500 stands for zero in the data rows.
Some points:
380 484 493 355 365 509 718 450 421 510 471 459 692 412 524 665 479 497 359 420 436 377 464 496 456 445 551 469 431 445 508 404 461 519 515 488 408 541 536 410 490 421
471 420 513 558 393 569 666 479 510 428 576 537 543 381 424 515 546 594 501 338 501 622 574 517 565 570 644 592 426 571 422 429 523 419 405 583 515 394 497 588 558 569
420 520 721 478 454 354 502 600 413 594 530 450 384 565 434 445 429 576 388 543 412 631 358 543 428 347 352 501 441 649 415 599 467 510 651 491 411 574 396 662 425 466
509 592 534 644 463 616 665 575 571 564 168 548 580 627 463 545 360 587 632 512 516 516 555 478 517 494 534 552 533 563 598 536 556 554 583 478 546 412 560 506 595 591
572 487 375 464 347 548 461 540 423 441 469 388 428 597 427 621 575 326 461 378 371 413 538 632 529 624 358 363 609 683 603 579 612 404 565 734 629 622 519 511 551 558
362 535 550 575 452 443 436 610 599 542 617 571 545 447 486 622 514 540 592 674 514 354 559 442 607 612 517 272 378 592 332 604 613 503 452 567 455 378 497 583 561 501
391 463 585 551 573 548 560 464 546 415 538 554 337 470 520 625 491 570 612 427 556 306 466 541 444 289 469 584 471 567 541 469 526 619 368 506 517 505 640 590 588 540
620 531 400 498 624 414 620 611 395 522 613 377 385 455 403 378 628 446 664 390 409 479 424 394 634 614 515 637 470 547 389 455 464 613 572 383 676 449 553 440 584 302
397 327 414 403 424 707 409 477 416 426 475 463 428 631 398 510 437 467 477 500 456 473 396 529 514 475 679 517 447 542 488 600 437 501 347 484 453 387 473 406 416 471
556 669 507 608 554 463 593 598 435 551 581 581 620 601 661 594 552 615 542 492 481 595 481 449 550 567 569 423 533 529 590 625 438 529 542 444 555 592 441 443 596 566
723 455 517 572 583 512 568 322 544 557 474 488 566 406 520 559 595 517 489 607 582 539 479 617 545 376 480 513 282 571 505 418 559 562 419 578 618 585 516 472 590 495
464 489 581 605 531 664 632 487 488 525 683 364 602 461 408 373 338 328 686 616 474 556 534 559 442 466 423 399 575 454 515 578 397 472 423 402 557 554 453 561 416 459
411 530 625 534 409 629 386 384 499 550 497 562 466 362 497 364 569 589 405 537 603 456 329 519 578 551 504 577 689 574 413 582 462 664 488 571 578 498 378 448 664 600
616 560 534 600 331 559 326 607 531 495 582 442 550 353 655 637 490 542 551 540 493 625 600 541 355 529 524 520 553 566 415 443 493 569 504 440 638 549 596 458 445 645
575 528 573 548 535 549 549 438 553 320 572 560 547 465 620 620 391 540 557 514 647 551 452 565 607 464 539 563 527 429 599 549 524 430 391 497 540 494 185 562 430 296
559 406 676 466 543 329 491 543 508 351 460 377 571 520 431 593 423 457 496 597 349 526 567 320 614 440 582 590 585 425 629 568 359 679 487 678 506 539 566 521 568 508
408 541 509 484 383 596 447 461 460 531 514 584 597 456 571 410 586 508 538 563 674 571 308 235 402 588 501 531 545 617 636 424 475 430 498 612 578 569 675 632 361 399
579 411 572 556 535 502 545 477 494 599 643 561 563 627 562 533 621 461 466 494 498 489 589 544 562 471 437 543 630 579 594 281 565 629 445 571 397 422 549 503 354 497
435 289 453 654 468 618 504 472 465 469 404 516 370 359 563 572 430 549 398 520 440 536 459 440 693 495 376 385 465 386 375 499 530 452 646 454 488 485 556 408 459 394
441 500 487 471 470 428 464 335 444 428 723 486 460 597 493 469 338 535 449 392 526 394 565 453 387 552 475 502 571 418 387 403 433 422 546 419 439 692 505 442 691 482
409 347 486 483 508 402 310 439 411 527 443 579 571 366 454 391 437 431 456 467 498 672 725 483 403 483 451 463 437 600 626 454 470 551 443 404 450 357 444 552 703 452
557 627 266 319 412 591 409 496 414 551 562 402 365 423 649 439 478 674 576 549 531 441 627 558 640 461 511 471 465 479 606 562 588 596 554 550 368 446 528 638 527 521
277 618 548 600 702 602 322 610 493 506 575 494 512 562 437 480 594 608 503 581 496 573 535 604 591 483 579 518 521 483 591 304 498 393 533 583 566 549 583 424 468 393
676 483 432 460 499 420 439 599 425 390 416 548 563 322 387 464 410 490 494 493 557 487 574 430 455 459 498 401 570 431 499 523 475 494 643 542 402 614 470 454 387 408
472 367 299 559 479 335 563 375 576 585 578 567 501 440 519 406 369 559 577 649 555 542 401 543 471 427 616 532 473 644 587 445 483 360 574 548 539 579 579 407 376 606
389 423 401 407 517 456 597 710 426 381 474 501 576 463 483 469 580 489 415 447 533 450 465 626 398 455 398 391 360 383 501 479 477 680 452 436 649 438 443 468 417 625
392 351 487 590 482 434 551 403 591 538 530 570 409 625 572 470 669 586 571 399 461 610 617 546 488 423 591 481 569 464 597 683 510 562 522 549 552 620 462 423 433 507
487 451 355 479 611 295 486 450 646 438 518 605 565 506 493 580 405 589 602 348 566 560 369 587 555 501 485 480 613 448 384 415 595 570 467 595 604 407 555 576 454 563
488 576 510 573 345 375 625 355 485 382 387 444 354 552 479 454 736 476 465 574 485 599 525 480 432 436 533 385 576 413 452 474 560 423 430 418 481 409 527 649 483 404
678 545 486 457 516 426 464 571 457 725 457 409 521 473 482 484 509 528 395 540 459 438 437 497 521 439 493 418 737 485 421 511 451 405 298 442 383 358 476 402 405 541
500 386 470 558 415 403 352 458 411 649 435 590 690 535 494 506 500 449 610 414 391 402 437 521 670 439 387 633 421 459 559 463 426 342 420 409 498 513 428 623 544 468
627 339 608 398 564 535 531 571 525 645 554 558 399 582 612 479 342 533 378 413 541 481 559 478 526 631 552 576 355 445 522 643 546 533 405 557 596 498 608 541 446 531
677 506 459 526 444 566 393 647 481 425 484 454 517 700 457 390 406 441 438 517 536 571 371 389 443 326 574 413 456 415 413 347 577 443 575 571 479 436 417 468 651 553
534 569 608 431 581 474 570 601 497 470 535 633 294 525 625 523 501 440 370 652 500 458 593 563 515 587 589 611 532 557 576 391 579 350 570 503 550 517 485 513 561 619
495 608 424 621 396 444 430 455 496 405 478 508 413 609 430 672 399 378 433 486 516 625 410 593 601 631 477 647 449 523 496 454 372 671 599 364 354 455 507 482 410 510
513 674 483 432 494 590 411 416 782 437 547 533 483 400 509 449 513 393 405 401 296 515 446 376 464 348 477 465 406 541 460 560 528 475 400 446 455 563 504 383 462 468
574 654 557 298 506 501 503 467 547 551 583 587 529 553 158 581 520 653 462 565 562 570 559 584 559 550 511 514 484 486 572 598 549 451 553 485 542 518 582 493 504 559
422 437 504 360 582 453 606 363 473 459 492 407 486 570 577 466 505 433 532 508 502 411 486 335 631 492 475 378 419 567 465 376 508 604 594 395 486 429 343 389 424 683
480 617 515 640 544 457 498 499 321 430 432 485 407 406 423 458 429 505 549 380 530 418 582 430 444 418 489 474 426 545 420 484 469 402 364 616 416 487 472 377 387 573
569 498 508 644 468 570 490 583 585 516 564 623 571 443 403 310 581 457 453 494 539 312 565 489 586 534 595 465 583 471 560 562 650 619 547 367 399 659 536 615 537 569
558 471 401 475 519 471 396 542 466 490 519 459 465 597 450 676 681 463 462 517 711 395 567 400 398 451 450 540 439 538 475 673 450 426 552 366 450 445 475 384 620 382
545 529 661 433 419 504 430 573 587 569 381 532 501 519 612 435 446 591 614 367 516 397 443 653 348 583 608 438 459 597 469 411 626 548 560 415 451 430 490 359 418 258
537 570 513 397 616 526 423 492 542 557 346 582 445 524 618 442 567 397 577 480 570 423 529 649 573 551 671 339 447 519 328 543 222 524 563 592 420 626 576 670 553 531
513 333 509 407 584 550 547 596 668 450 513 168 624 508 570 516 567 616 521 566 567 501 518 503 417 540 527 616 559 572 501 547 523 421 570 506 458 581 489 611 562 556
445 609 461 626 619 427 488 395 569 450 445 378 464 431 452 419 417 497 377 397 499 392 413 472 411 722 434 397 500 488 701 524 466 463 473 496 486 447 463 451 525 482
451 495 517 555 635 588 565 448 548 689 587 521 554 413 551 607 537 345 468 314 587 593 540 514 466 364 541 557 568 472 526 600 543 520 705 582 484 302 548 574 487 528
484 513 602 564 492 421 425 349 322 452 567 413 589 465 535 447 586 440 641 622 368 459 341 620 391 602 523 577 381 283 483 626 673 511 578 557 407 400 633 427 585 624
424 630 448 534 417 455 488 393 490 432 453 493 624 658 535 358 427 474 386 623 477 379 717 476 493 429 417 622 581 446 353 566 443 475 586 539 738 381 490 464 421 381
373 552 421 424 385 395 608 668 550 636 468 472 402 502 525 443 426 366 483 609 559 631 425 487 504 455 428 430 514 383 554 463 470 467 322 508 457 552 557 424 729 416
493 463 690 377 586 587 463 435 423 457 368 440 444 543 445 583 475 433 493 377 505 588 548 466 624 450 487 379 548 405 595 425 554 385 444 331 642 618 512 567 426 543
633 390 361 436 704 629 603 456 413 433 473 641 504 547 476 598 464 534 448 651 318 540 440 461 307 519 434 418 627 505 536 487 437 480 446 424 535 459 480 607 531 426
438 584 376 603 520 498 434 433 493 690 421 417 475 612 445 611 497 503 426 531 445 601 583 394 385 650 475 593 362 406 385 425 546 674 355 521 412 683 377 631 405 488
399 517 435 357 471 452 471 611 492 632 403 515 417 329 437 543 532 433 591 575 417 420 445 444 413 527 542 713 617 397 434 450 522 436 583 454 625 574 349 453 408 513
635 484 602 426 404 642 480 516 678 523 533 591 406 508 476 437 649 524 635 476 445 466 499 471 412 618 311 510 386 349 519 399 294 404 599 549 418 391 405 426 504 502
501 479 533 358 611 561 615 564 478 351 441 586 626 565 597 379 562 507 541 531 561 648 555 567 544 599 374 601 581 596 348 597 612 484 452 541 299 599 587 347 513 523
467 571 445 570 515 410 471 528 521 358 445 426 500 434 573 390 489 521 386 432 463 421 461 502 491 444 466 518 415 492 531 490 414 378 422 459 443 418 532 582 392 532
There is one direction along which these points spread out most. Take the direction at right angles to it along which they spread out most. Go by this last direction. For each point below, how far along it does it lie, from 0 to 99? 50 is the average, and the first point above lies past it. One standard deviation of the points above along it is 16.
633 390 361 436 704 629 603 456 413 433 473 641 504 547 476 598 464 534 448 651 318 540 440 461 307 519 434 418 627 505 536 487 437 480 446 424 535 459 480 607 531 426 70
392 351 487 590 482 434 551 403 591 538 530 570 409 625 572 470 669 586 571 399 461 610 617 546 488 423 591 481 569 464 597 683 510 562 522 549 552 620 462 423 433 507 67
723 455 517 572 583 512 568 322 544 557 474 488 566 406 520 559 595 517 489 607 582 539 479 617 545 376 480 513 282 571 505 418 559 562 419 578 618 585 516 472 590 495 69
579 411 572 556 535 502 545 477 494 599 643 561 563 627 562 533 621 461 466 494 498 489 589 544 562 471 437 543 630 579 594 281 565 629 445 571 397 422 549 503 354 497 68
627 339 608 398 564 535 531 571 525 645 554 558 399 582 612 479 342 533 378 413 541 481 559 478 526 631 552 576 355 445 522 643 546 533 405 557 596 498 608 541 446 531 52
484 513 602 564 492 421 425 349 322 452 567 413 589 465 535 447 586 440 641 622 368 459 341 620 391 602 523 577 381 283 483 626 673 511 578 557 407 400 633 427 585 624 34
471 420 513 558 393 569 666 479 510 428 576 537 543 381 424 515 546 594 501 338 501 622 574 517 565 570 644 592 426 571 422 429 523 419 405 583 515 394 497 588 558 569 71
513 674 483 432 494 590 411 416 782 437 547 533 483 400 509 449 513 393 405 401 296 515 446 376 464 348 477 465 406 541 460 560 528 475 400 446 455 563 504 383 462 468 45
277 618 548 600 702 602 322 610 493 506 575 494 512 562 437 480 594 608 503 581 496 573 535 604 591 483 579 518 521 483 591 304 498 393 533 583 566 549 583 424 468 393 49
467 571 445 570 515 410 471 528 521 358 445 426 500 434 573 390 489 521 386 432 463 421 461 502 491 444 466 518 415 492 531 490 414 378 422 459 443 418 532 582 392 532 57
574 654 557 298 506 501 503 467 547 551 583 587 529 553 158 581 520 653 462 565 562 570 559 584 559 550 511 514 484 486 572 598 549 451 553 485 542 518 582 493 504 559 36
